In the rows, 128 means zero.
Each row of M is roughly a mix of the hidden directions of one of a few groups; one row fits no group.
M:
[[ 85 109 114 110 134 103 127 102 134 150 169  96 151]
 [156 133 146 110 144 109 136 162 110 151  79 156 153]
 [172 109 139 129 128 138 143 122 156 191 118 117 119]
 [129 125 163 137 111 144 141  91 113 156  79 113  98]
 [ 84 112 121  79  98  99 127 102 143 124 139 145 145]
 [151 150 143 143 109 112 117  69 160 155 145 134 141]
 [103 124 151 160 120 166 140 120 106 111 113 103  80]
 [ 92  96 130 112 162 111 108 136 124 158 164  94 121]
 [139 119 105  94 123 103 149 158 151 140 136 165 171]
 [166 135 124 119 160 131 100 173 121 112 137 121 174]
 [ 80 114 120 101 125 112 107  81 118 117 165 125 129]
 [ 87  96 147 106 114 134 119  98 127 148 118  94  90]
 [122 103 106  80 128 109 118 109 143 147 159 115 172]
 [130 128 127  94 146  95  92 168 137 115 146 164 152]
 [149 119 125 101 159  91 128 139 117 174 116 170 138]
 [152 132 135 129 136 108 159 124 114 176  80 160 123]
 [104 127 135 104 116 130  91 158 143  75 153 119 151]
 [127 111 139 148 153 163 126 150 100 131 109  89  83]
 [122 144 142 146  80 136 129  75 161 127 124 100 121]
 [142 115 138 140 110 151 145  80 138 167 111 105  90]
 [144 118  95 102 151  96 113 117 144 157 171 144 154]
 [104 138 129 139  92 153 116 126 150  73 148  95 132]
 [155 119  90 115 140 120 131  97 142 159 162 106 167]
 [ 98 115 146 129  95 162 153 101 118 120 103  82 121]
 [180 136 140 162 142 150 142 162 135 153 100 117 116]
 [112 144 122 112  75 120 128 120 169  94 131 119 164]
 [139 125 128 160 178 146 120 172 102 130 136  99 111]
 [116 136 118 172 118 167 140 128 134  92 158  89 117]
 [111 132 151 132 105 127 153 104 145 126 167 141 186]
 [136 121 148 101 144 100 136 151 108 161  84 168 133]
 [159 133 110 102 151  93 108 152 141 141 144 158 169]
 [149 128 112 101 153  84 112 143 138 154 143 173 150]
 [ 86 135 143 152 158 121  99 155 104 107 139  90 110]
 [159 100  93 113 167 136 138 133 119 154 170 141 146]
 [140 123  97 117 156  93 110 119 143 153 177 159 127]
 [ 99 141 108 125 151 106 117 167 108  85 154 142 156]
 [ 83 126 140 121 113 124 102  68 118 115 145 110 109]
 [ 78 132 139 131 152  91  94 138 126 126 164 102 136]
 [115 160 169 139  92 125 118 110 126 106  78 116 130]
 [103 158 127 119 120  96  92 152 132  85 117 109 159]
 [128 113  96 102 143  93 117 104 146 159 174 147 137]
 [133  90 111  76 111 121 150 114 150 164 132 149 142]
 [146 151 154 140 113 147 134 167 120  97  79 119 151]
 [121 115 145 106  90 123 128  68 155 159 121 125 117]
 [122 141 152 135  93 158 138 144 127  89  89  96 148]
 [172 136 127 121 103 116 145 107 168 163 125 157 155]
 [127 103  84 128 153 133 133 130 129 132 180 154  92]
 [ 87 112 119  94 138  85 115 135 140 140 166 130 157]
 [130 122 107 160 145 160 120 105 125 118 176  88 107]
 [145 128 145 131 125 139 122 118 114 151  65  98  91]
 [171 153 153 153 100 158 137 132 139 109  92 151 119]
 [118 150 158 121 115 112 106 133 118 122  68  90 145]
 [ 96 106 102 123 135 119 139 103 138 136 196 137 130]
 [145 100 114 104 172 121 136 164 112 164 136 118 160]
 [168 108 139 122 114 144 153 134 155 179  95 124 115]
 [119 123 164 143  98 147 156  72 128 154 115 126 112]
 [100 142 155 131  93 118 137  92 148 124 145 112 177]
 [114 125  98 131 129 123 131 128 149 106 198 155 142]
 [ 86 115 129 113 128 105 137 105 134 142 173 111 173]
 [123 105 144  98 100 113 132  94 165 179 123 122 125]
 [103 100 103 126 131 127 140  86 139 155 179 120 105]
 [ 83 121 126 135 163 127 107 157  93 101 146 100 113]
 [133 124 139  87 114  97 144 134 130 156  84 153 163]
 [ 90 100 105 106 156 104 131 125 119 148 177 121 146]
 [111 146 122 139  91 143 113 129 160  73 153 106 140]
 [143 143 151 125 124 126 110 141 114 132  57  95 122]
 [178 140 125 145 117 158 157 156 128 121  84 147 123]
 [149 134 113  98 141  86 110 149 146 140 140 167 165]
 [141 131 164 130 108 137 135 103 128 160  77  88 136]
 [114 164 145 126 111 106 103 152 132  83 107 122 169]
 [163 121 145 150 121 169 140 115 126 151  92 108  88]
 [190 127 107 131 136 147 119 154 147 146 100 101 115]
 [ 82 132 124 131 156 111 109 172 103  93 144 115 133]
 [120 132 103 162 129 144 119  99 144 112 184 110  97]
 [150  97 123 107 146 118 144 165 152 184 133 125 141]
 [117 128 152  95  92 116 149 134 130 133  72 133 160]
 [ 86 114 125  94  93 129 124  75 121 107 127 136 117]
 [147 140 149 123 145 129 118 172  96 116  70 141 127]
 [149 146 171 147  89 150 144 100 138 135  87 121 135]
 [177 128 139 130 102 140 148 102 160 170 104 137 125]
 [102 100 113 127 138 130 152 101 127 144 190 155 120]
 [109 166 160 139  97 120 110 125 123  84  88 134 128]
 [ 87 116 126 110 139 103 136 124 125 132 177 129 179]
 [107 113 144 134 105 166 154 102 110 127 101  78 119]
 [150 150 139 177 143 164 121 157 112  94 121 113 109]]
Here is one row from each group, named. Which group is each of the other rows in?
[ 98 147 151 112 124  96 110 143 118 111 108 105 182] -> Y
[114 137 138 115  86 120 120  57 143 124 129 139 127] -> C
[153 143 114 160 110 137 172  87 133 160 104 116 123] -> V

[149 116 140 130 132 144 132 115 113 165  76 104  85] -> Y
[125 105  77 111 163 113 116 151 134 136 176 121 128] -> Y
[169 124 134 126 157 144 138 178 103 128 102 163 130] -> Y
[151 152 142 147 119 146 129 154 121  86 108 179 113] -> Y
[103 124  88 107 159  96  92 160 118 110 143 114 118] -> Y
[ 68 119 118 109 138 115 106 116 101  93 158 121 127] -> C
[ 93 120 116 129 167 123 116 177  96 100 147 113 128] -> C
[192 147 114 146 132 137 150 149 140 135 120 159 154] -> C
